In the data rows, the value 50 means zero.
Here are some numbered points:
[56,53,98,77,77,51,69,44,34,67,15,61,36,45,21,57,22,24,35,40,24,81,54,96,37,75,43,79,69,50,54,59] 0
[39,40,38,55,45,64,49,58,31,72,51,64,34,56,36,56,53,43,44,43,23,45,47,47,49,36,40,59,72,49,58,42] 1
[45,34,54,58,50,31,68,33,76,57,56,44,70,69,49,46,59,53,50,46,50,51,62,41,42,43,50,58,40,49,52,77] 2
[60,61,55,45,32,21,39,74,91,72,30,65,65,19,40,66,34,57,77,46,42,52,27,63,58,61,51,53,40,40,33,59] 3
[45,61,62,60,30,55,56,55,50,72,49,67,32,40,65,79,43,55,59,56,63,42,54,63,28,51,52,78,55,43,46,70] 4
[50,44,64,75,60,21,65,52,34,71,62,40,40,81,34,43,57,38,33,61,37,59,62,39,56,34,42,53,77,44,52,47] 5
[39,25,63,74,50,89,45,78,06,71,22,90,20,64,05,88,31,40,21,62,01,75,47,44,25,27,13,73,91,38,85,37] 6
[37,53,36,22,67,97,34,55,72,23,81,34,64,32,39,40,66,40,77,47,73,51,43,42,51,64,74,23,26,41,45,29] 7
[44,30,58,42,46,36,37,40,69,57,46,47,60,59,29,43,45,58,58,34,59,52,56,44,42,46,55,41,56,51,46,59] 8
[47,33,50,64,73,57,35,60,58,57,19,65,21,62,16,54,20,89,51,34,00,41,22,59,55,98,52,38,77,42,62,67] 9
[53,83,36,50,44,36,55,61,55,42,16,64,46,29,98,56,62,50,54,67,70,29,48,52,55,56,44,42,30,86,49,60] 10
[56,66,65,56,23,62,38,49,55,78,40,79,35,51,52,49,56,39,54,41,53,41,41,66,36,36,42,61,47,49,47,40] 11
[66,51,54,67,24,34,59,35,47,70,45,54,33,22,46,31,61,48,44,68,39,39,34,71,73,45,39,62,64,59,46,37] 12
[78,41,67,80,42,00,49,58,40,82,36,47,51,85,25,49,46,52,24,57,27,40,56,39,49,38,46,48,56,48,26,60] 13
[47,61,48,48,50,51,55,53,33,48,44,55,50,35,74,50,58,46,52,62,51,47,44,53,53,41,41,55,42,60,62,45] 14
[40,55,65,33,48,55,52,39,66,51,61,31,82,50,51,44,73,38,68,40,71,57,64,39,48,38,71,42,35,78,45,57] 15
[41,55,39,51,39,50,54,40,50,46,51,54,45,51,62,43,52,55,54,44,59,42,54,44,53,45,55,55,44,59,50,58] 16
[53,51,47,46,35,45,48,57,50,30,51,50,57,57,44,59,39,50,46,65,61,50,66,35,33,50,45,61,31,52,51,47] 17
[71,51,66,60,63,35,52,74,39,69,48,54,62,49,44,55,47,41,39,48,41,48,48,70,52,43,52,49,60,44,39,34] 18
Which two points above are nearest to each new point by angle, seen from the average point of the numbered points? Their numbers follow each, nearest first.
[53,57,41,54,23,57,53,46,55,52,29,64,37,33,59,37,55,54,58,44,48,36,32,57,70,56,56,69,56,44,39,48] --> 12 16
[48,52,57,39,64,39,50,57,40,52,33,39,57,56,50,56,53,48,48,55,44,60,56,44,46,55,57,46,47,58,60,52] --> 15 14
[41,57,65,46,62,71,50,40,47,36,58,55,46,45,64,45,59,40,51,58,60,52,49,41,56,56,59,40,46,48,45,41] --> 7 15
[56,59,33,42,68,51,57,47,55,53,34,10,39,66,37,49,70,44,37,52,63,37,64,27,65,67,69,30,49,78,51,48] --> 15 7
[47,53,53,52,39,44,53,48,58,61,48,65,39,43,46,57,48,45,49,55,49,46,57,61,37,44,42,65,52,40,44,49] --> 4 11
[58,48,83,59,46,43,53,37,39,55,43,62,37,54,40,39,33,36,32,44,33,63,55,74,53,54,45,61,54,42,50,48] --> 0 5
[65,62,60,59,42,36,48,45,52,52,40,39,35,57,30,32,46,44,48,50,34,53,63,52,49,49,54,56,61,60,33,53] --> 13 5
[63,39,51,59,35,36,57,37,49,61,67,50,38,69,37,43,37,56,32,53,46,33,48,51,56,61,59,46,73,61,62,55] --> 5 13
[56,43,47,49,62,60,44,51,41,42,71,31,62,41,56,47,59,58,57,53,52,57,51,41,47,47,53,38,50,48,46,48] --> 7 15
[32,44,18,36,66,61,36,65,74,32,70,53,79,44,68,63,51,60,62,41,65,46,54,37,50,48,44,36,32,34,46,49] --> 7 16
[36,35,45,42,79,61,52,62,47,39,77,28,72,27,68,49,68,59,49,57,46,73,40,37,53,38,42,39,46,41,64,50] --> 7 14
[53,51,64,46,49,45,45,55,56,54,57,42,52,53,36,47,42,54,52,51,44,54,58,47,46,47,46,52,54,48,40,52] --> 8 15
[47,47,34,42,87,61,55,69,37,33,57,26,66,72,39,65,67,54,45,49,49,62,66,26,50,46,73,37,50,57,45,55] --> 7 15
[46,53,50,45,51,48,57,34,55,53,38,51,56,49,49,52,61,48,49,54,54,52,50,57,50,51,53,48,39,55,52,53] --> 15 16
[38,48,65,67,33,50,55,62,62,65,54,67,33,39,54,55,38,48,57,53,53,50,45,54,32,38,43,75,58,28,38,51] --> 4 11
[58,55,41,46,49,63,45,45,50,45,49,41,45,61,33,40,54,55,50,43,48,43,53,37,49,57,59,39,46,69,47,55] --> 7 16
[50,46,51,55,56,44,54,45,48,56,51,48,43,58,45,54,42,48,44,51,46,47,52,50,51,54,48,47,60,51,57,53] --> 5 9
[59,55,49,58,27,32,50,54,62,65,52,50,35,40,51,53,59,52,61,46,44,34,38,54,57,37,46,60,58,51,43,54] --> 12 3
[60,52,56,51,49,20,45,72,61,64,53,41,53,66,29,51,44,64,60,43,42,51,59,42,45,43,58,48,56,44,28,56] --> 13 8
[50,47,52,50,54,54,55,50,26,36,52,55,62,58,51,51,46,49,45,59,49,64,57,45,44,45,42,49,32,44,58,42] --> 17 14
[58,57,57,25,61,60,40,62,46,30,53,54,75,56,69,48,39,61,46,41,61,39,51,63,46,67,57,41,18,36,44,43] --> 7 17
[66,38,68,43,18,61,27,56,78,64,27,82,32,47,13,77,07,61,74,43,62,52,45,54,17,65,35,72,52,48,43,55] --> 3 4
[39,49,51,46,58,69,46,38,46,40,58,43,38,40,59,46,55,53,49,51,50,54,47,54,54,51,47,44,59,43,51,41] --> 7 14
[51,40,55,61,81,58,61,52,41,48,48,69,57,38,61,55,38,45,36,35,51,52,37,92,49,59,24,49,59,33,59,41] --> 0 18
[29,41,32,36,75,51,47,39,80,39,40,49,81,49,61,64,60,55,57,42,69,65,42,54,54,48,46,47,26,39,56,58] --> 7 15
[50,53,44,25,61,38,47,63,71,36,41,39,81,48,50,58,53,55,54,46,61,53,48,51,55,57,53,33,35,42,49,54] --> 7 15
[51,48,30,39,60,83,56,48,37,44,68,41,40,53,51,42,59,43,47,37,46,43,41,34,53,58,58,42,50,65,55,39] --> 7 16
[50,85,50,48,44,46,66,35,48,33,33,60,27,53,76,40,65,26,38,76,69,28,38,48,63,70,55,50,27,48,40,40] --> 10 14
